128 stands for zero in the data rows.
Here are some points:
[136 126 140 109 138 118 114 134 131 125 129 129 132 127 134]
[125 130 107 151 128 149 143 133 122 132 126 107 113 120 113]
[133 126 148 106 123 116 110 118 135 121 138 149 136 131 144]
[ 91 122  27 254 113 251 248 180  76 155  77  39  74 110  27]
[107 174  98 164 129 111 141  90 150 153 130 116 129 124 122]
[122 143 125 133 127 121 129 123 136 137 130 130 128 132 124]
[100 138  56 226 116 193 203 144 106 155  93  63  97 118  63]
[132 161 148 114 137  81  87  85 162 139 150 152 151 127 161]
[167  77 229   0 139  65  34 125 135  86 155 206 162 146 203]
[ 80 123   2 255 106 255 255 208  63 168  64   6  60 109   0]
[118 175 104 169 126 106 130  96 150 143 133 116 134 121 119]
[122 133 104 161 125 139 158 139 117 135 119 107 113 124 110]
[180  85 226   0 138  54  22 125 140  79 165 216 172 148 212]
[128 171 134 133 129  78 111  87 161 140 146 138 147 128 145]
[120 123 119 138 130 153 139 145 116 128 127 112 122 121 113]
[121 132  98 169 125 149 160 144 112 141 116  98 115 121 103]
[116 134  92 174 124 161 160 142 115 141 113  97 109 118 100]
[110 158 103 164 128 124 144 121 132 139 119 109 127 124 115]
[127 142 123 144 126 120 128 116 134 139 132 127 127 129 122]
[119 174 115 150 129  96 121  91 151 143 136 126 137 130 131]
[ 70 133   0 255 100 255 255 202  59 172  47   0  52  97   0]
[131 133 134 107 124 104 115 119 138 124 131 145 137 128 141]
[116 133 105 148 123 136 149 132 122 134 123 113 110 125 116]
[ 50 152   0 255  97 255 255 210  51 188  35   0  29  97   0]
[109 157  89 194 126 135 161 120 129 149 121  99 120 120 104]
[139 101 132 110 131 160 133 150 112 122 130 128 124 126 124]
[ 99 144  58 215 114 188 197 156  97 148 105  69  97 116  63]
[117 168 134 133 133  85 109  78 158 139 145 141 145 125 147]
[177  86 230   0 148  57  27 116 151  82 160 208 170 148 204]
[141 113 161  78 131 107  96 120 138 115 137 152 137 132 149]
[126 130 127 131 139 135 126 130 133 131 135 124 133 132 130]
[193   0 245   0 134 132  54 203  90  48 128 204 140 151 176]
[122 164 127 142 133  99 120  91 150 144 139 140 142 128 144]
[112 139 101 169 126 152 158 125 126 148 115 111 118 128 112]
[ 76 183  18 255 115 216 241 144 103 176  87  35  82 109  35]
[116 173 127 139 134  85 114  81 157 136 146 141 142 133 142]
[109 159  84 196 125 158 170 122 131 152 116  90 117 122  92]
[114 141  92 176 127 158 163 132 125 138 109  97 116 126  97]
[125 163 137 120 137  80 110  85 162 137 147 150 140 131 159]
[186  82 255   0 153  29   0 104 156  74 180 241 183 151 243]
[152 100 161  73 131 117  99 145 119 108 128 151 137 131 144]
[ 90 159  44 255 112 196 220 139 109 168 100  52  85 111  60]
Then 15 other points, each followed by its number:
[115 175 114 145 122  90 124  87 156 144 139 138 131 129 139] 0
[106 160  88 193 122 147 171 128 124 151 121  95 115 119 103] 1
[123 156 121 143 131 106 124  99 140 137 134 132 131 129 136] 2
[151  94 169  61 132 106  89 140 134 105 136 166 135 134 160] 3
[127 130 119 144 125 138 141 129 127 136 125 118 125 129 112] 4
[125 169 131 133 131  86 113  91 158 135 149 144 140 130 154] 5
[103 145  56 221 120 181 200 140 114 149 104  70  95 118  69] 6
[117 150  96 173 124 145 156 125 130 142 119 105 118 122 109] 7
[134 112 138 114 131 128 122 138 127 119 126 134 136 129 131] 8
[184   0 250   0 140 127  50 195  94  52 134 204 141 148 184] 9
[102 163  83 203 119 152 171 118 130 155 118  91 115 124  94] 10
[122 142 102 162 129 145 147 124 126 141 119 105 122 122 115] 11
[124 122 121 132 126 132 135 131 129 128 125 122 124 126 125] 12
[ 88 130   0 255 104 255 255 200  63 159  61   2  58 104   0] 13
[132 166 143 109 136  79  94  83 163 138 146 152 146 132 156] 14
Which three of these numbered points are nearest to each point below, looking only along the 2 directions in which the first points spread most? Their numbers follow each, nearest first.
[193   0 232   0 133 135  51 201  89  54 133 197 139 145 171] > 9 3 8
[105 154  81 198 125 157 175 128 123 151 122  89 109 115  98] > 1 10 7
[ 76 119   0 255 100 255 255 207  54 171  51   0  47 102   0] > 13 6 10
[ 77 119   0 255  92 255 255 205  59 173  57   0  50 107   0] > 13 6 10
[123 120 115 142 125 151 153 132 127 126 115 126 119 128 115] > 4 12 11
[ 88 114   3 255 113 255 255 203  54 166  65   4  65 105   0] > 13 6 10
[184  21 231   0 138 109  46 174 108  64 132 196 148 146 174] > 9 3 8
[ 99 164  74 208 120 159 181 127 128 151 109  85 115 118  89] > 10 1 6
Here are 15 other points, each followed by its number:
[ 92 113  34 255 110 250 243 195  74 152  69  33  68 110  23] 0
[116 158 114 156 128 113 131 105 145 142 138 134 131 124 135] 1
[131 121 145 107 130 112 112 120 126 131 130 142 137 130 140] 2
[183  82 249   0 142  34   4 117 152  71 164 235 174 143 226] 3
[138 122 139 111 125 114 109 123 131 120 138 135 125 128 141] 4
[122 155 102 162 124 127 150 121 133 145 121 108 123 125 111] 5
[185   7 229   0 136 127  61 198  89  58 123 184 143 140 175] 6
[174  85 221   0 141  57  35 128 145  83 150 209 163 142 205] 7
[116 151 105 167 124 131 147 133 126 144 120 102 117 123 112] 8
[138 104 144 104 125 124 119 141 123 120 136 135 136 128 139] 9
[166  85 208   4 134  81  44 132 138  90 151 194 158 146 179] 10
[114 155 101 171 129 137 151 114 135 143 122 111 122 125 113] 11
[172  81 238   0 139  50  20 116 144  81 167 220 175 148 213] 12
[186   6 226   0 135 140  60 199  87  58 132 188 144 147 161] 13
[188  80 255   0 143  13   0 107 165  72 183 250 196 155 244] 14
Which three of these numbered points are nearest to each point below, looking only along the 2 directions in which the first points spread most? Their numbers follow each, nearest first.
[ 92 124  23 255 102 255 255 185  71 163  80  28  68 108  26] > 0 8 11
[188  78 255   0 149  12   0  92 162  66 187 255 190 148 255] > 14 3 12
[173  85 233   0 147  41  17 119 152  76 164 215 169 150 212] > 12 3 7
[ 74 180   0 255 109 228 255 143  98 184  91  15  83 106  22] > 0 8 11
[138 123 154  94 132 104  98 125 137 119 150 151 135 135 153] > 2 4 9
[120 127 110 161 127 151 156 131 121 139 122 109 116 122 111] > 8 5 11
[176  83 247   0 139  31   6 107 163  81 164 235 168 149 230] > 3 12 14
[181  77 255   0 143  32   0 116 150  78 173 233 184 148 232] > 3 14 12
